(in the rows, 128 means zero)
Each path below is one point turned by a fixed rotation once a step. After each direction that follows a path, write how fast that rotation turns it, in degrees each step (0 if it stays still).
Each turn is a multiple of 5 degrees from 10 to 175, or 0.
Each row of a path follows its step; steps can be skipped.

step 2: [121 131 128 135 132 134 126 131 120 116 116 132 127 127 128 136 125 138
 136 128 122 120 139 136 122 128 128 131 124 125 137 115 132 129 127 132
 133 132 125 122 133 128 146 125 131 131 136]
step 5: [128 127 138 132 128 120 127 123 112 119 131 126 132 119 121 129 135 139
 128 122 134 130 137 118 125 132 126 115 134 121 121 133 136 128 125 130
 129 128 136 129 129 124 125 126 137 129 142]
step 17: [115 118 131 137 121 129 126 123 132 127 136 132 123 131 128 133 132 130
 122 130 114 131 120 126 125 124 137 120 129 131 119 128 129 120 129 138
 131 123 143 124 122 122 131 129 140 134 135]
step 18: [115 135 137 135 118 130 117 117 123 126 122 128 131 131 113 133 135 122
 127 131 129 128 128 141 130 125 135 122 121 124 135 132 138 126 132 132
 133 124 138 133 129 131 125 131 127 134 123]
step 21: [126 132 136 138 128 127 125 132 131 124 114 126 137 126 133 135 122 131
 129 124 132 132 142 139 128 127 114 136 120 123 132 118 139 128 125 118
 130 122 131 123 126 128 128 126 125 122 136]
step 22: [132 127 120 133 131 123 126 133 124 129 123 125 126 119 135 128 134 137
 133 116 148 130 130 128 129 128 119 119 126 130 124 114 123 130 128 123
 131 125 130 117 138 122 125 130 129 136 137]
step 24: [126 133 133 124 126 123 123 123 125 115 122 122 131 120 121 122 117 137
 134 119 142 130 136 125 132 133 131 121 127 123 122 138 125 125 132 123
 127 116 130 129 128 135 130 126 144 128 124]
step 29: [121 123 142 137 121 131 122 117 131 131 120 127 121 133 131 140 126 128
 124 124 122 129 131 136 121 125 125 135 123 131 131 125 132 125 128 126
 134 121 130 141 134 116 130 127 124 142 120]
step 30: [124 123 131 136 121 130 125 123 136 127 128 125 135 123 124 133 136 139
 134 128 135 124 134 133 127 133 123 130 114 132 137 126 134 120 133 130
 126 130 131 120 140 121 147 132 136 133 128]
step 40: [110 122 138 129 137 125 132 133 140 126 123 125 124 129 132 132 121 133
 123 126 130 132 137 130 124 131 112 131 134 126 132 125 134 128 132 117
 137 120 131 130 138 129 131 132 128 136 128]
Speeds:
[128 125 128 127 129 130 129 128 126 130 125 129 130 127 129 125 131 130
 130 126 128 128 130 129 125 130 124 131 127 128 130 128 128 128 130 124
 128 130 128 130 127 124 129 132 128 129 130] : 40
[129 130 123 132 127 127 128 129 129 128 127 125 125 129 130 129 129 126
 130 126 128 129 126 129 126 127 125 127 131 130 128 130 125 130 130 128
 124 129 130 130 129 126 126 128 126 128 127] : 115
[128 131 130 132 130 127 131 126 128 129 128 125 128 127 127 128 129 126
 130 124 128 125 126 127 128 127 130 131 129 125 131 130 132 131 124 130
 129 129 128 127 126 128 128 132 128 128 129] : 140
[126 130 130 132 125 129 129 129 124 125 127 131 129 126 127 128 128 127
 127 126 129 126 132 127 129 127 126 128 129 130 128 130 130 127 129 125
 127 130 124 128 128 129 129 126 128 128 124] : 130
[127 127 127 130 125 127 130 128 128 128 128 127 128 130 128 128 122 130
 127 130 125 128 126 131 129 126 125 132 132 128 129 125 129 128 129 128
 131 130 127 127 128 127 128 129 130 125 129] : 170
[125 129 125 126 127 128 124 127 127 129 126 128 133 131 130 125 129 127
 127 128 127 128 126 126 125 124 131 127 130 127 127 131 129 129 128 126
 128 127 127 125 127 128 128 127 130 129 127] : 40

step 4: [133 134 138 129 135 134 118 135 134 130 121 127 125 129 139 125 129 137
 128 138 127 126 133 128 135 135 125 122 139 131 133 127 123 136 120 124
 117 125 114 127 134 137 132 139 120 125 141]
step 5: [125 126 119 132 130 124 134 115 133 119 127 128 116 124 139 126 129 130
 134 129 124 127 134 126 130 134 132 114 122 129 117 136 127 123 129 131
 117 124 145 124 122 123 130 137 116 136 124]
step 6: [134 122 124 135 124 132 128 128 129 129 137 119 125 130 120 125 125 133
 131 120 145 139 133 113 134 137 133 128 125 118 132 143 121 136 124 124
 133 134 121 137 124 137 128 133 130 125 126]
step 10: [124 120 130 131 136 138 140 127 132 123 118 119 128 133 135 135 137 133
 134 130 132 132 137 124 125 121 132 127 135 133 130 121 137 134 117 120
 127 119 119 129 126 118 128 123 111 126 120]
step 15: [126 129 125 128 127 131 124 142 118 124 126 136 127 111 139 130 133 122
 129 141 119 134 129 117 134 127 131 131 128 118 119 121 129 133 120 114
 130 126 131 130 138 128 120 120 130 123 127]
step 16: [137 134 131 133 137 143 123 128 116 126 130 135 119 133 131 137 128 130
 117 129 135 121 138 134 126 131 126 142 124 135 128 131 126 128 132 122
 122 122 130 120 123 128 127 134 112 128 118]
step 20: [127 131 127 120 130 135 118 129 132 135 125 125 121 117 136 116 132 133
 121 143 121 129 115 125 133 134 121 124 129 124 137 124 128 122 135 129
 124 124 110 123 126 135 135 127 122 137 128]
step 33: [120 119 130 129 133 130 132 134 114 128 128 111 127 122 133 136 136 125
 125 139 123 130 131 118 123 119 130 138 138 127 131 131 122 133 119 124
 131 135 118 123 131 125 133 131 125 115 122]
step 34: [123 141 131 123 142 121 141 137 124 129 120 131 116 135 122 119 136 122
 122 124 126 128 138 136 118 132 124 131 127 131 130 133 132 134 131 124
 125 121 137 120 125 134 120 125 119 127 125]
step 36: [132 136 118 118 133 127 133 126 126 125 131 125 125 126 137 120 133 140
 125 135 128 136 112 131 132 127 134 119 128 130 126 126 126 126 139 128
 131 122 127 135 132 145 125 130 128 144 118]
Speeds:
[126 129 131 126 129 127 124 131 126 128 126 127 127 128 129 129 127 125
 128 129 129 129 127 126 125 128 129 128 130 127 129 128 131 124 131 124
 125 127 126 128 129 123 127 129 128 125 128] : 60
[128 126 128 128 130 123 128 129 127 129 130 128 126 128 124 129 129 126
 126 122 126 128 129 129 128 130 130 125 129 130 130 130 126 130 131 128
 130 132 127 128 126 128 127 126 127 127 127] : 65
[127 128 126 131 127 129 131 125 126 129 131 129 129 128 132 129 126 127
 128 127 129 128 124 129 131 131 125 126 124 129 132 128 129 126 130 128
 127 128 127 128 128 127 128 130 125 126 126] : 95
[129 129 126 129 126 131 128 130 126 130 126 128 128 128 128 130 128 129
 129 127 129 125 130 127 129 127 130 129 132 127 132 127 130 128 128 130
 127 131 129 132 127 130 133 127 125 125 130] : 175
[128 129 129 129 125 128 128 131 127 129 123 129 125 127 126 125 129 131
 128 129 130 130 127 129 130 132 129 127 128 127 132 129 131 131 127 127
 131 127 127 128 130 128 125 129 130 130 127] : 155
[127 128 129 132 130 131 126 124 127 125 126 129 130 127 128 128 128 129
 126 124 127 132 129 127 129 126 125 129 133 127 130 132 127 127 128 129
 128 127 125 128 129 128 127 128 130 127 129] : 175
[127 124 129 128 128 127 130 128 126 128 128 130 128 125 131 129 133 127
 131 131 125 129 127 129 129 129 128 126 132 127 127 127 128 128 128 129
 130 129 126 128 127 124 131 127 127 132 127] : 140
[127 124 129 130 125 127 126 130 129 125 125 125 127 130 131 128 127 129
 127 129 126 126 128 128 126 126 128 127 127 130 130 130 126 127 130 130
 128 128 130 126 127 131 130 133 129 128 124] : 90

step 7: [133 136 120 135 136 127 127 127 121 122 133 116 124 141 121 134 135 129
 129 126 126 126 132 121 129 125 116 125 136 136 128 134 122 135 135 128
 133 139 128 119 124 126 118 119 134 130 122]
step 10: [130 128 126 125 132 116 127 124 126 125 132 127 118 124 126 140 139 124
 119 132 116 132 126 124 127 139 132 129 118 132 135 136 120 126 141 132
 135 136 135 129 137 124 125 118 126 127 124]
step 13: [124 133 119 143 128 129 129 132 125 130 139 136 122 124 121 132 124 127
 123 118 127 135 129 136 128 133 121 117 124 132 131 130 118 126 126 122
 135 134 130 123 132 130 113 119 121 124 118]
step 14: [127 131 118 133 130 131 130 124 122 129 124 133 123 134 121 145 125 118
 127 125 124 110 131 129 118 130 125 126 127 129 131 134 119 134 142 135
 128 131 131 124 137 128 121 116 130 128 121]
step 20: [129 132 124 136 125 116 125 130 127 129 131 124 120 139 132 129 135 129
 120 129 120 129 139 141 125 129 125 118 119 132 132 136 112 135 129 129
 139 132 132 124 128 135 122 120 135 130 126]
step 21: [135 133 130 139 139 129 127 133 125 121 132 124 122 132 123 133 124 119
 115 126 122 115 120 130 124 140 132 120 114 131 132 132 125 126 132 130
 132 129 126 118 124 130 122 125 123 130 116]
step 30: [123 125 125 128 123 128 131 116 126 132 137 133 127 133 130 139 132 128
 125 121 116 121 138 125 132 131 133 131 122 131 125 140 119 124 134 129
 144 135 137 118 125 129 128 117 127 126 123]
step 34: [125 126 132 133 135 136 132 128 127 124 130 129 134 133 123 139 131 125
 128 121 121 118 137 130 130 127 127 126 124 139 135 138 123 126 131 129
 134 134 114 126 130 135 116 119 131 140 115]
step 38: [124 130 115 139 128 129 132 133 122 128 140 123 124 128 127 127 130 134
 118 121 126 130 132 127 128 130 125 125 129 137 124 140 115 124 121 121
 131 139 131 119 126 128 116 123 127 138 120]
step 39: [130 124 126 129 128 130 130 135 123 123 129 131 120 123 124 140 125 116
 128 125 134 120 125 138 124 129 126 125 124 133 136 141 123 136 137 130
 129 139 128 123 132 128 111 116 130 131 118]
Speeds:
[128 128 130 128 128 127 129 133 126 127 128 128 129 131 129 127 129 129
 129 124 124 126 130 127 125 127 127 130 132 128 128 126 127 130 129 131
 126 130 127 126 128 133 130 127 125 128 127] : 160
[128 127 130 128 129 130 127 128 126 127 124 126 129 127 124 130 126 126
 130 131 132 124 130 126 126 127 131 127 130 131 128 127 127 129 129 129
 126 129 125 129 127 127 127 129 132 127 125] : 145
[128 129 126 128 126 132 132 129 125 127 126 128 128 130 131 129 127 125
 126 129 131 127 128 128 132 128 128 129 129 127 129 128 124 127 129 128
 126 131 128 125 125 125 128 128 126 125 131] : 45
[127 128 130 127 125 128 127 126 127 127 128 127 124 128 132 128 127 127
 125 132 124 126 129 127 125 129 130 127 124 129 129 126 127 127 129 132
 130 127 128 128 128 130 131 129 129 126 130] : 70
[124 128 131 131 128 131 128 129 131 129 129 127 132 127 128 129 126 126
 126 129 127 131 131 127 128 127 129 130 129 126 130 130 126 131 124 127
 132 128 128 128 128 129 132 127 128 129 128] : 100

step 3: [130 128 145 119 127 129 126 122 136 130 130 130 125 130 130 124 131 128
 140 125 123 134 124 122 135 126 124 130 122 119 128 134 130 130 126 143
 128 106 115 138 117 133 134 119 123 135 129]
step 8: [120 131 131 126 124 122 133 133 120 131 127 140 119 119 133 135 129 132
 136 138 135 133 133 140 144 129 133 121 135 132 130 141 139 125 125 126
 139 123 130 133 114 125 139 126 125 128 130]
step 9: [131 140 133 117 133 131 139 121 133 120 121 114 133 122 125 125 140 134
 133 133 135 121 115 126 137 126 128 116 129 139 126 124 133 118 126 131
 132 121 130 126 120 137 131 127 126 126 139]
step 15: [132 127 121 136 135 126 136 133 129 125 112 123 136 111 116 137 131 112
 131 122 138 131 137 120 123 127 121 124 128 128 122 125 129 124 131 129
 131 129 137 123 128 144 135 132 126 131 126]
step 23: [135 127 116 126 128 141 130 122 133 138 114 125 128 127 115 126 136 115
 124 131 124 130 130 130 117 131 121 125 123 143 130 136 127 124 132 122
 136 138 135 135 125 122 132 141 127 124 133]
step 24: [120 125 137 129 121 122 129 127 139 137 127 123 124 132 133 119 121 119
 127 128 134 132 131 135 128 132 134 137 131 147 129 129 110 134 129 128
 137 120 125 135 114 117 127 131 129 120 124]
step 27: [128 133 132 128 124 127 123 112 121 128 139 126 139 129 133 131 136 126
 126 139 140 129 133 118 141 143 119 127 133 139 126 135 122 126 131 135
 124 128 123 127 129 111 127 128 122 124 130]
step 31: [129 132 124 123 138 132 128 124 140 135 113 123 129 131 132 123 129 117
 137 135 128 126 125 141 129 129 108 127 120 130 126 128 126 121 122 120
 121 141 123 120 134 125 126 122 118 135 124]
step 34: [133 134 130 136 131 135 132 130 133 116 120 137 129 137 119 124 128 119
 125 129 117 126 137 126 135 129 127 134 128 141 126 132 134 130 116 124
 109 132 121 139 136 140 133 125 125 128 128]
step 39: [128 122 127 131 135 131 130 127 139 124 121 141 115 139 131 127 137 122
 133 142 125 135 126 123 114 123 125 139 131 121 133 136 128 115 131 127
 131 133 124 124 130 133 139 120 119 135 120]
Speeds:
[131 129 128 130 129 129 130 126 123 132 128 128 127 129 127 126 128 126
 128 130 129 127 127 129 127 126 129 127 132 127 128 129 132 130 133 130
 130 129 127 129 125 128 128 129 130 129 128] : 120
[127 132 125 132 128 128 127 126 129 126 127 127 127 129 127 128 133 127
 129 128 127 124 127 129 124 127 128 126 125 126 129 129 127 128 128 126
 127 126 130 124 126 130 127 127 130 128 128] : 135
[129 130 129 127 126 127 129 129 129 129 126 124 126 124 131 125 125 126
 131 126 129 127 126 127 132 131 127 124 126 124 129 127 129 128 129 129
 127 128 129 126 127 128 130 126 127 126 126] : 65
[131 128 126 129 129 124 128 127 130 130 129 130 130 126 128 125 128 127
 126 129 127 130 128 125 129 130 127 127 127 129 127 127 126 129 128 124
 130 127 126 125 129 126 127 135 130 128 127] : 10
[130 132 128 125 131 127 125 128 132 127 128 126 130 130 131 127 128 125
 130 129 128 125 125 129 127 128 129 129 131 129 129 130 125 129 128 129
 129 128 125 130 131 127 128 127 129 125 128] : 100
[129 128 127 128 128 131 132 127 127 124 125 127 131 126 125 126 125 130
 131 128 127 129 128 127 128 127 132 127 127 129 129 128 125 131 130 130
 124 124 126 129 128 128 127 130 128 129 127] : 175

step 2: [138 121 122 119 121 127 119 128 126 135 130 139 135 134 149 136 123 121
 128 129 129 124 130 129 123 136 139 124 136 131 123 118 132 124 129 134
 124 127 123 124 124 135 128 123 128 136 121]
step 4: [128 123 117 126 134 136 129 129 134 128 133 131 120 122 127 126 129 117
 124 141 131 113 124 133 129 141 126 123 132 148 127 127 130 122 128 121
 129 138 122 132 122 136 133 125 127 137 126]
step 6: [119 119 127 125 129 128 129 130 130 114 136 131 133 131 133 127 118 128
 124 122 134 131 125 146 135 132 135 128 131 138 129 140 127 119 125 121
 143 127 120 122 132 132 138 129 135 131 135]
step 8: [136 128 134 123 132 129 128 134 129 124 127 128 127 143 115 126 124 128
 135 130 136 130 124 131 122 129 142 124 127 139 127 143 126 118 132 118
 128 114 122 122 127 122 128 122 120 122 117]
step 11: [139 120 120 127 122 123 125 131 124 132 131 138 115 128 139 138 132 123
 115 139 126 123 121 129 124 118 137 128 130 114 124 129 129 123 132 125
 126 122 123 123 131 131 137 126 131 139 126]
step 23: [136 122 127 124 134 137 117 128 127 130 137 138 133 132 138 127 108 122
 122 127 138 126 139 130 134 134 131 121 140 128 123 127 130 133 126 126
 134 129 115 127 124 133 123 123 119 130 129]
step 30: [137 129 125 129 132 133 124 133 141 132 139 126 123 126 135 124 126 133
 119 140 119 117 124 127 132 120 121 138 137 126 119 125 130 127 126 121
 129 125 130 133 128 119 122 116 134 131 114]
step 32: [136 122 125 128 132 134 125 125 127 128 137 138 129 129 135 134 122 124
 115 129 138 122 121 128 127 122 134 137 136 111 125 125 123 132 128 130
 136 131 118 128 133 135 138 115 131 132 135]
step 34: [135 122 123 116 135 132 121 126 128 119 129 123 133 132 128 146 130 121
 123 122 133 114 127 119 126 129 133 125 132 132 128 132 128 119 124 127
 115 130 116 123 117 133 131 120 133 131 121]
step 38: [127 125 123 121 134 133 135 119 143 121 143 126 132 138 125 121 126 123
 136 128 132 137 127 141 118 130 127 131 127 140 134 132 127 124 126 120
 128 122 123 127 138 132 120 121 135 133 130]
Speeds:
[127 126 127 127 128 129 129 129 129 127 128 126 127 128 128 129 131 131
 131 131 125 130 128 127 126 124 130 128 133 128 126 129 129 129 127 124
 131 128 129 126 134 129 130 127 127 127 130] : 135
[129 126 131 126 127 128 126 128 128 132 129 126 129 126 130 128 127 129
 125 126 130 129 125 127 126 129 126 124 130 127 126 126 127 128 129 126
 130 131 131 130 130 127 124 129 128 128 126] : 155
[126 132 129 127 125 131 132 128 127 125 126 127 125 125 131 128 128 128
 126 129 126 126 125 131 129 129 130 130 127 125 127 128 128 129 128 124
 129 129 129 126 125 127 126 127 128 128 130] : 70
[128 130 130 131 126 129 127 127 131 128 127 127 129 129 128 130 127 126
 134 128 128 129 128 126 127 129 127 128 126 128 128 131 125 132 126 127
 128 126 130 127 130 126 124 130 128 131 128] : 155
[129 126 125 130 126 130 130 127 131 128 132 132 128 127 128 128 129 128
 128 131 124 128 128 132 126 129 126 127 128 127 130 124 128 130 131 129
 127 129 127 126 130 127 127 130 127 127 124] : 40
[130 130 129 128 127 127 126 125 127 126 128 128 127 131 127 131 127 130
 124 128 127 131 127 129 128 127 131 128 130 128 132 130 127 128 125 128
 128 130 124 129 128 128 125 132 125 129 129] : 125

step 2: [122 132 122 135 121 128 139 117 129 130 135 134 131 125 131 131 128 125
 118 128 126 129 133 132 126 131 121 126 138 137 128 137 120 133 118 126
 137 129 122 133 129 145 134 140 126 139 136]
step 8: [129 121 122 134 121 132 135 135 135 126 131 136 141 137 128 129 137 115
 122 130 124 127 124 134 122 126 127 130 144 132 133 124 127 123 117 127
 126 117 118 128 125 137 131 138 133 138 128]
step 13: [129 127 124 123 128 136 139 122 125 124 130 127 120 119 128 134 122 124
 122 121 142 124 142 125 128 125 125 136 130 131 140 136 120 129 116 139
 120 127 131 130 121 140 132 139 129 129 135]
step 18: [128 138 138 123 117 138 136 127 130 123 129 133 130 123 132 129 129 124
 128 130 115 128 125 121 120 123 140 123 142 135 130 136 122 128 128 125
 136 131 125 133 118 140 135 129 121 142 124]
step 22: [122 124 133 127 119 124 137 129 125 133 128 134 126 127 131 123 130 112
 126 130 131 132 137 120 121 131 132 126 140 129 130 134 120 133 122 118
 131 124 133 138 117 140 137 144 127 134 130]
step 28: [116 127 122 126 126 134 135 122 132 134 132 136 135 128 128 134 138 120
 124 123 132 127 132 130 127 131 133 122 130 133 141 125 115 122 118 139
 127 119 119 136 121 140 130 140 131 135 125]
step 30: [144 127 133 129 123 133 140 128 126 119 128 126 127 125 128 129 119 125
 122 127 121 122 126 121 119 116 129 134 143 128 138 135 124 130 124 129
 121 137 129 131 128 137 140 133 131 135 138]
step 31: [124 128 116 132 122 132 133 120 131 130 135 134 132 132 122 132 133 126
 117 127 119 124 131 134 129 130 132 120 133 128 139 130 114 132 120 135
 126 127 119 140 126 140 135 139 136 137 127]
step 32: [125 138 124 115 117 137 135 135 138 126 123 132 133 123 136 129 133 132
 122 126 133 131 137 133 131 129 130 129 136 131 135 124 120 128 124 137
 130 116 131 123 113 138 127 132 118 135 122]
step 37: [134 121 124 134 121 134 135 132 123 119 129 138 127 134 126 131 123 113
 128 129 127 125 129 131 117 125 139 131 140 132 123 135 128 130 117 130
 122 121 118 134 127 135 126 140 134 141 127]
Speeds:
[129 126 125 127 131 127 129 130 126 126 127 126 121 128 129 127 126 127
 128 128 128 126 126 127 127 126 125 128 131 128 128 125 126 130 127 132
 129 129 127 128 126 125 127 128 126 127 129] : 110
[129 127 129 127 126 129 128 130 126 130 125 129 127 130 128 132 125 130
 127 126 133 129 129 127 128 128 127 133 126 124 128 128 129 130 131 130
 127 129 132 126 129 129 130 128 127 129 130] : 110
[126 126 124 127 128 128 125 126 132 131 129 125 128 126 125 129 127 129
 129 127 129 129 127 130 129 130 128 130 131 130 129 130 130 126 127 132
 130 127 129 126 128 127 133 128 129 129 127] : 95
[130 131 130 132 128 128 130 128 129 127 127 128 130 128 129 126 128 131
 129 130 127 129 126 124 129 125 124 129 130 129 127 126 128 125 130 132
 130 128 129 125 132 130 129 128 126 129 127] : 120
[126 129 124 128 129 129 125 130 129 126 126 132 128 128 127 125 129 129
 129 127 128 126 128 131 126 129 130 127 130 124 123 126 129 129 130 130
 129 128 128 127 130 132 126 131 130 129 127] : 125
[130 130 128 129 123 126 127 128 127 128 127 128 126 131 130 130 126 131
 129 129 127 131 129 131 128 128 128 125 127 129 128 126 132 128 128 130
 127 124 124 129 127 125 129 130 126 128 126] : 125
[129 128 129 130 129 128 129 124 128 129 132 131 124 127 125 129 126 132
 127 125 125 126 129 130 129 128 126 130 125 130 131 128 126 129 129 128
 128 126 127 126 128 131 125 129 128 127 127] : 100
